cols: G N W E
Y: [ 97 140 128 148]
V: [ 44 131 136 129]
S: [ 98 131 145  86]
A: [100 148  81  98]
Z: [ 80 154 169  84]
U: [146 122 115 154]
M: [147 140 135 158]
[100 148  81  99]
A
has: [131 137]
no
col: [140 131 131 148 154 122]
N
col: [131 148 154 122]
N
col: [131 131 148 154]
N
key -> tag
[85] -> q644
[129] -> q307
[158] -> q380
[98] -> q836
[86] -> q612
[154] -> q35
[97] -> q172
[131] -> q596
[153] -> q467
[145] -> q389
[157] -> q394
join S 3: 
q612

cols: rab Tovo zile big risam zubi Vup faru Tisiv
C: [138 167  93 137 145 131 124 119 104]
J: [159 156  74  97  93  86 126 128 172]
D: [129  91 114 130 112 128 103 129 150]
L: [151 112 174 109 117 107 107 141  89]
H: [134 110 160 150 141 108 170  79  76]
K: [146  58 105 198 163 125 100 157  51]
B: [138 167  93 137 145 131 157  90 150]
has: [141 107 107 117 109]
no
[129  91 115 131 113 126 100 128 151]
D
key -> tag
[157] -> q785
[126] -> q255
[124] -> q566
[103] -> q427
[109] -> q458
[107] -> q388
join L 6: 
q388

cols: Bof pibe gar Bapi Lelo Fatu nug dibo vef lof
T: [101 135 137 135 146 122 126 102 137 135]
X: [161 118 114 150 107 160  45 149 147  91]
F: [125 102 135 137 122 135 137 146 101 151]
Q: [125 102 135 137 122 135 137 146 101 135]
perm: [135 101 146 137 135 122 137 135 102 125]
Q
has: [137 146 101]
yes

cols: Gogu gepa zuvav tuda Bemob mige Dulo rut
fudo: [ 82 163  96 166  58 157  90  90]
forip: [166 133 129 127 141 153  80 207]
bulap: [145  77 136  56 114 153 124 107]
noke: [192  52 115  92 146 145 214 120]
goz: [145  77 136  56 114 153 154 107]
sugut: [136 114 107 155 153  77 145  56]
vuzez: [154 169  73 156 135  95 118 145]
perm: [107 154 153 114  56 136  77 145]
goz
has: [ 95 118]
yes
has: [153 155]
no
[145  77 136  57 114 154 124 107]
bulap
col: [146 114 153 135]
Bemob
col: [ 56 145]
rut

cols: zozi zifa pedu Danil pag vul
vuv: [104 199 132  90 139  42]
nor: [161  92 131 222 163 146]
Seti: [ 95 164 146  37 195 136]
rara: [ 42 104 139 199 131  90]
Vel: [138 199  90 131 104  42]
fugap: [155 152 133 183 181 202]
has: [ 90 131 199 139 104]
no
perm: [104  42 138 199  90 131]
Vel
key -> tag
[42] -> q201
[202] -> q588
[146] -> q534
[136] -> q182
[90] -> q48
join nor 5: 
q534
has: [147  37 195]
no
col: [146 136  90  42 202]
vul
perm: [ 90  42 104 139 199 131]
rara
has: [138 199  90 131 104]
yes

cols: kes sog toku Bago leg
Ruzu: [ 88 105 126 159 124]
lum: [141  85  91  52 170]
mis: [123 161 151 112  59]
gak: [ 92 104 121 151 108]
gefo: [147  63  50  27 183]
butuz: [ 62 108 107  74 139]
taru: [131 114 135 128 143]
Gep: [ 58  91  57 114 126]
tags:
[74] -> q321
[128] -> q597
[135] -> q487
[151] -> q285
[143] -> q778
join taru 3: 
q597
[142  83  92  52 170]
lum
[131 114 135 128 143]
taru
has: [104 126]
no
col: [114  91]
sog

cols: dede tefa Bir bak tup
vedom: [128 164 150 171 143]
rif: [175  97 169 135 209]
Bep: [150 128 171 144 164]
dad: [113  97 162 164 129]
Der: [ 88 105 168 132 118]
zusu: [148 179 107 143 117]
perm: [128 144 150 164 171]
Bep
[127 164 149 171 144]
vedom
col: [150 113]
dede

cols: zuzo dodi Videv lov lobel Luzi gaket sovu
sirov: [150 119 115 172 144 113 152 121]
bapug: [ 96 100 132  97 117 102  93 120]
fik: [ 99  88 144 183 118 172 202 161]
zud: [132 125 129 116 137 179 128 105]
[ 98  88 143 181 118 170 201 161]
fik
[ 95  99 133  99 117 102  92 120]
bapug

cols: mabu zadi buf Pap
favod: [132 144 123 116]
Bop: [ 80 164  65 103]
vek: [ 76 187 125 101]
nafek: [ 85 101 114  73]
koga: [115 111 134 109]
fazok: [ 77 155 117 137]
Zik: [122 110 118 103]
Rovo: [112  70 208  89]
Bis: [ 83 160 120 118]
zised: [158 101 157 110]
Fef: [ 64 175 117 190]
has: [ 76 187 125 101]
yes
[115 112 134 109]
koga
key -> tag
[76] -> q304
[78] -> q654
[75] -> q759
[77] -> q107
join vek 0: 
q304
[ 85 101 114  73]
nafek
[ 77 155 117 137]
fazok
[ 76 187 125 101]
vek
col: [125 114 134 117 118 208]
buf

cols: pozak Vusa nos zad bopa mup kotos suto tor
nolaf: [115 177  87 115 122 181 168 156 111]
Vik: [127 198 102 116 107 200 149 163 177]
nuvi: [121 188  93 115 114 197 171 147  79]
nez: [111 166  81 114 128 186 106  95 107]
bagof: [ 97 131  67 116 149 166 156 175 193]
Fatub: [115 188 114 197 172 121  93 147  79]
vilos: [103 147  74 115 139 175 144 112  57]
sig: [133 205 111 118 101 200 149 153 153]
mub: [115 177  87 115 122 192 168 156 111]
Sugos: [127 198 102 116 107 200 149 201 177]
has: [167  81]
no
perm: [197  79  93 171 121 147 188 114 115]
nuvi

cols: sutu musem lefu lati Dos nata Kemog Bidos Gotod
moga: [116 125 107  63  80 121 149 155  93]
dek: [190 115 106  75  70 212 116 124 104]
mudu: [ 87 142 153 137  95 104 149 126 157]
Zular: [ 83 158 154 124 132 104 152 183  81]
Dute: [116 144 130 139 119 132 130 137 124]
Vibel: [140 141 122 152 126 127 146 140 129]
demen: [ 51 119 126 103 154 139 122 210  89]
gan: [ 79 131 118  95  93  99 159 153 150]
fev: [130 126 117 149 124 123 124 136 124]
[ 80 133 118  98  95 100 159 153 146]
gan
has: [118 131]
no
has: [133 104 152]
no
col: [183 137 140]
Bidos
[189 113 104  74  69 211 117 125 102]
dek

cols: nusa bet koz sudi roge
seban: [109 160  69 114 114]
nid: [152 134 169 157 135]
rina: [ 88  98 140 136 133]
kere: [204 123  85 141 122]
Gev: [146 156 142 147 143]
perm: [133 136 140  98  88]
rina
Table of tags by key:
[142] -> q894
[141] -> q541
[147] -> q693
join Gev 3: 
q693
col: [ 69 169]
koz

cols: Puf bavez popi kugut keni toka tipe
gedab: [113 178  69  98 130  79  88]
luk: [124 189 164  48 118 101 221]
Rav: [135 121 108 113  94  71 117]
Lel: [ 96 148 122  77  96 152 200]
pegi: [122  77  96 152  96 200 149]
lotog: [ 69 130 113  79  88  98 177]
[124 189 165  47 119 101 220]
luk
perm: [ 77  96  96 122 148 152 200]
Lel
perm: [ 69  79  88  98 113 130 177]
lotog

cols: siza dofus mivef sab zem mena
tinit: [229 130 125  95  98 105]
gabak: [190 169 134 141  64 125]
meto: [160 202 114 141 102 161]
pemin: [178 169 140 152 148  99]
bifig: [ 81 152 127 136  53 126]
zasu: [ 91 199 112 109 193 114]
roku: [131 122 126  61 142 137]
has: [112 109]
yes
[ 90 199 112 108 193 114]
zasu
col: [160 178  81  91 131]
siza
col: [202 169 152 199 122]
dofus
col: [114 140 127 112 126]
mivef
[178 168 140 152 148  98]
pemin
[131 122 125  61 143 138]
roku

cols: nosu Fulek vav kidet Negi dobe
gogi: [ 87 148 114 147 150 184]
Lesi: [106 126 192 113  75 100]
fis: [158 127  75 123 164 152]
sefa: [106 126 192 113  75  41]
Table of tags by key:
[75] -> q779
[126] -> q791
[106] -> q538
[127] -> q303
[125] -> q732
[105] -> q102
join Lesi 1: 
q791
has: [192 113  75]
yes
perm: [ 41  75 106 113 126 192]
sefa

cols: Zevid ratob Bip Ritu lavu nuno Neme gami Zurep
dizo: [152 143 138 136 139 135 118 126 133]
musur: [109 221 142 115 107 105 130 108 137]
Faz: [126  79 203 101 113 138 160 181  97]
mizi: [122  90 128 118  89 130 134 141 155]
vogef: [121 142 133 140 132 148 125 128 121]
pilo: [ 76 149 122 123 162 191 130 112 102]
miku: [141  90  89 128 122 118 154 130 134]
notu: [ 94 135 133 118 138 156 117 172  83]
gubaf: [133 107 124 128 116  96 124 117 136]
pirol: [144 136  76 132 124 122 165 136 124]
perm: [ 89  90 118 122 128 130 134 141 154]
miku
has: [138 118]
no

cols: baru Mepe korug kop guzi mefam roz dizu Fekot
miz: [145 109 102  92 118 144 102 103 165]
vif: [145 109 102  92 156 144 102 103  95]
riti: [142 105  99  94 118 147  99 101 165]
sofu: [153 186 103 113  60 130 103  67  95]
rovud: [145 109 102  92 118 144 102 103  95]
livam: [ 97  27 144 142  78 127 144  58 168]
Giri: [188 170 108  98 167 112 108 177 115]
[146 110 103  92 118 144 102 102 165]
miz
[146 111 102  93 156 143 102 102  95]
vif

cols: Kazo nam zug Metu Buto mudem Medu
tazep: [ 99 186 114  99  54 168 170]
zom: [169  96  66 197 159  96 154]
Kuvep: [169 157  63  91 185 168  76]
Pup: [ 64 168  96 164 159 171 101]
kugo: [164 203 101 114  69 126  69]
has: [ 63  91 185]
yes
col: [ 63  96 101]
zug
[ 99 186 113  99  54 170 170]
tazep

cols: fimes daro vedu rafi daga Ludut munu
dur: [111 156 159 164 186 134  35]
fikez: [104 148 157 137  88 106 167]
Valo: [148  77 108  90  64 122 182]
dofe: [128 127 124 114 116 118 158]
key -> tag
[114] -> q74
[164] -> q999
[137] -> q447
[90] -> q809
[148] -> q899
join fikez 3: 
q447
[129 126 124 115 116 117 159]
dofe

